Read these off the matrix that follows. Rows and columns are numbered from 1.
1) Report the entry at row 1, column 2.
2) Report the entry in row 1 and column 3.
3) Report the top-left entry.
4) Report the top-right entry.
5) Report the entry directly above 132.
6) Report the entry just right of 139.
7) Report the entry just right of 132.
8) Report the entry just left of the largest entry.
[[118 118 108 141 135 126 125 119 125 135 134 142 137 150 155]
 [140 139 144 123 129 132 141 141 148 148 129 133 125 117 115]]
1) 118
2) 108
3) 118
4) 155
5) 126
6) 144
7) 141
8) 150

B =
[[120, 120, 138, 134],
 [139, 128, 119, 108],
 [123, 122, 122, 120],
 [138, 119, 120, 126],
 [142, 134, 132, 145],
 [129, 123, 145, 146],
 [123, 130, 128, 132],
 [106, 146, 138, 129],
 [111, 157, 126, 134],
 [127, 131, 111, 120],
 [116, 116, 124, 116],
 [126, 118, 114, 114]]
Counting starts at 1.
The top-left entry?
Answer: 120
The entry in row 3 and column 1 is 123
The bottom-right entry?
Answer: 114
The top entry of the column that holds the largest entry is 120
The entry at row 1, column 3 -> 138
The entry directly above the smallest entry?
Answer: 123
The entry in the top-right corner is 134
The maximum -> 157
The entry just right of the largest entry?
Answer: 126
The bottom-left entry is 126
The entry just left of 131: 127
The entry directly above the largest entry is 146
The entry at row 2, column 1?
Answer: 139
The entry at row 2, column 2: 128
The entry in row 2 and column 3?
Answer: 119
The entry in row 3 and column 2?
Answer: 122

[[121 100 133 136 112 111 151]
 [123 133 125 121 114 124 129]
 [126 126 128 127 124 126 131]
 [136 146 122 126 130 135 111]
 [113 103 134 141 128 115 145]
 [127 100 134 153 141 120 136]
 [123 132 128 134 138 130 121]
 [127 112 128 141 119 116 134]
 [137 117 133 131 140 132 135]]
Counting starts at 1.
Find the entry directly below the centre entry.
153
The entry just left of 120: 141
Find the entry at row 3, column 1.
126
The entry at row 1, column 1 is 121
Find the entry just left of the largest entry.
134
Find the entry in row 2 and column 3.
125
The entry in the bottom-left corner -> 137
The centre entry: 141
The entry directly above the centre entry is 126
Find the entry in row 2 and column 1.
123
Find the entry at row 3, column 3.
128
Find the top-right entry.
151
Find the entry in row 1 and column 2.
100
Find the entry in row 1 and column 3.
133
The entry directly below the largest entry: 134
Find the top entry of the column that holds the largest entry.
136
Find the entry in the bottom-right corner.
135
Find the entry just right of 138.
130
Find the entry just right of 137.
117

A =
[[121 139 133 137 136]
 [147 129 131 120 122]
 [140 128 132 123 144]
 [127 126 125 122 139]
 [120 127 126 143 121]
 [144 131 131 123 121]
 [121 140 130 130 136]
 [123 132 127 142 136]
 [122 127 134 125 125]
 [131 132 127 125 131]
 [152 135 121 125 122]]
Give the entry in the bottom-left corner.
152
Give the 4th entry in reading order.
137
Give the entry directly below the centre entry.
130
The last entry of the largest entry's row: 122
The entry directly above the centre entry -> 126
The second entry in reading order is 139
The 3rd entry on the diagonal from the top-right corner is 132
Give the smallest entry in the first row.
121
The entry just right of the largest entry is 135
The entry just right of the centre entry: 123
Give the smallest entry in the last row.
121
Give the entry directly above the largest entry.
131
Give the entry just left of the centre entry.
131
The entry at the centre: 131
The top-right entry -> 136
Give the entry directly below 133.
131
Give the second entry on the diagonal from the top-right corner.
120
